One turning vector, and how many steps it has turned
The counts run from 0 to 57.
[142 119 104 121 162 107 174 151 124 134 119 113 111  82 115 151 126 139
 146  74] | 51
[153  85 140 136 153  86 169 177 158 137 149  98 117 115 158 149 113 127
 138  81] | 39
[137 110 115 104 132 126 177 173 136 124 101 104 108  99  94 141 130 158
 160  81] | 52
[132 108 106 101 153 126 179 177 128 121 114  93 118 127 109 147 149 164
 155  95] | 53
[141  94 151 159 125  84 162 156 160 159 141  85 133 123 132 165 109 120
 124  81] | 8
[127  91 138 127 165 110 154 170 160 139 125  83 143 145 137 172 132 142
 144 102] | 33
[126 120 147 128 147 109 178 152 137 139  82  82 123 114 107 150 124 148
 147  86] | 24
[131  89 127 130 156 114 163 172 159 129 148  94 127 129 160 157 138 133
 124 100] | 38
[ 98 112 139 133 143 127 186 174 142 125 166  80 106  85 119 157 125 143
 134  80] | 18
[136 104 119 117 178 112 183 166 141 129  93 110 110 121 116 147 129 146
 152  93] | 55
[124 105 148 164 151  94 173 151 157 159 152  92 109 124 152 159 127 111
 113  97] | 7
[123 108 118 126 146 127 183 180 140 117 167  99 106  94 140 152 122 152
 143  78] | 46
[126 120 101 117 156 144 190 162 136 110 147 109 113 100 137 148 134 144
 141  86] | 50
[142  96 137 125 156  76 159 155 172 150  96  86 125 141 117 165 135 136
 155  99] | 32
[114 113 141 141 142 118 181 161 144 140 153  95  97  82 134 158 122 135
 134  70] | 15
[124  91 108 113 184 119 180 174 139 129 102 105 122 137 113 149 135 148
 152 106] | 57
[103 100 136 132 181 111 177 171 159 143 120  87 121 136 135 157 132 129
 126 111] | 30
[129  97 130 132 181 102 181 173 156 155  95 102 114 122 140 156 123 137
 115  81] | 31
[125 130 132 132 145 118 188 158 145 132 129  95 108  75 111 143 131 134
 127  75] | 19
[120  91 141 139 110 101 152 163 148 134 173  85 121 107 133 170 119 140
 142  73] | 13
[135  89 123 130 136 108 151 179 161 117 168 105 124 108 143 166 125 156
 155  84] | 41
[163  82 145 132 149 101 164 164 167 130 149 105 123 113 144 160 121 143
 151  79] | 40
[129 103 157 150 148 107 179 161 160 159 161  91 123 106 145 155 113 120
 126  83] | 11
[111  87 114 130 178 104 175 183 167 138 127  89 124 142 151 166 130 128
 135 110] | 34
[114 103 148 148 138 107 169 166 165 137 177  86 122 133 150 164 133 136
 129  92] | 10
[118 114 137 123 185 106 191 170 159 143  81  97 110 105 119 150 133 131
 124  96] | 27
[129 104 129 135 141 122 176 167 130 138 112  89 111  88 103 151 118 143
 142  65] | 20
[121 130 136 124 159 120 188 162 131 140 109  84 106  89 103 144 123 135
 128  83] | 23
[102 118 144 126 119 130 177 163 137 123 125  76 117 106  87 155 119 151
 146  82] | 21
[ 94  98 128 132 159 105 164 171 155 132 103  84 120 146 116 176 130 149
 145 106] | 29
[123 118 103 105 183 120 191 164 147 132 117 105  96 110 127 144 134 152
 129  96] | 54
[120 110 113 103 153 131 173 163 130 115 147 100 102  94 123 161 130 163
 162  85] | 49
[100 120 116 129 174 127 188 162 150 140 104  88 123 110 121 159 140 133
 131  94] | 26
[157  98 139 122 118 118 159 155 150 113 147 100 110 102 126 155 110 151
 159  72] | 44
[103 105 134 134 115 126 169 157 138 120 153  84 119 107 115 166 115 159
 157  73] | 17
[130  95 120 138 154 110 175 177 146 119 166  93 127 106 157 171 123 142
 127  85] | 42
[121  94 160 155 142  85 160 146 164 162 102 102 121 142 129 170 116 117
 127  96] | 4
[133  92 117 122 131 127 171 183 149 105 157  82 108 109 134 160 126 150
 156  84] | 45
[145 100 122 111 125 109 181 166 130 117 136  97 110 103 112 145 125 160
 166  65] | 48
[134  88 109 107 163 124 180 162 140 131  93 108 116 126 103 143 123 142
 166  99] | 56
[137  91 141 149 170  99 163 172 169 145 130 103 128 133 161 166 118 117
 125  89] | 35
[152 108 129 125 149 124 179 170 140 126 139 106 105  78 123 133 115 145
 147  63] | 47
[ 94  96 145 154 147  91 176 156 169 157  91  81 133 151 112 177 121 122
 143  97] | 1
[125  80 129 127 137 110 153 165 165 129 133  80 139 145 143 175 126 144
 146  99] | 37
[142 108 146 140 125  97 181 157 144 137 130  87 113  79 121 158 111 133
 131  72] | 16
[105  89 142 160 117  80 156 158 168 160 123  78 132 163 127 175 125 126
 134 101] | 5
[ 76 112 137 143 157 108 173 159 170 159 119  81 125 150 134 158 128 116
 130 112] | 2
[142  97 144 159 112  88 170 152 154 129 142  77 120 105 113 167 103 127
 133  64] | 12
[153 100 130 137 156 106 166 167 149 140 155 107 115  85 146 136 115 141
 141  78] | 43
[129 100 140 122 167  92 169 158 146 141  79  84 133 132 109 156 116 136
 144  87] | 28
[107 107 134 149 167  90 166 144 147 170 130  88 121 141 124 163 128 108
 110 108] | 3
[ 99 114 140 119 148 118 168 159 137 131 106  79 121 129  99 158 129 147
 150  96] | 25
[109  90 151 153 118  91 162 163 156 139 149  79 133 126 134 171 109 129
 140  87] | 9
[ 98  93 136 151 152 105 167 158 164 136 146  85 137 156 135 176 122 118
 117 112] | 6
[ 84 113 140 121 164 138 188 165 135 123 125  79 108  94 100 152 129 139
 130  85] | 22
[112 101 138 135 129 120 173 162 151 135 176  85 116 110 137 160 118 152
 125  73] | 14
[108 110 154 149 150  92 183 132 156 164  87  89 115 135 111 171 124 116
 122  98] | 0
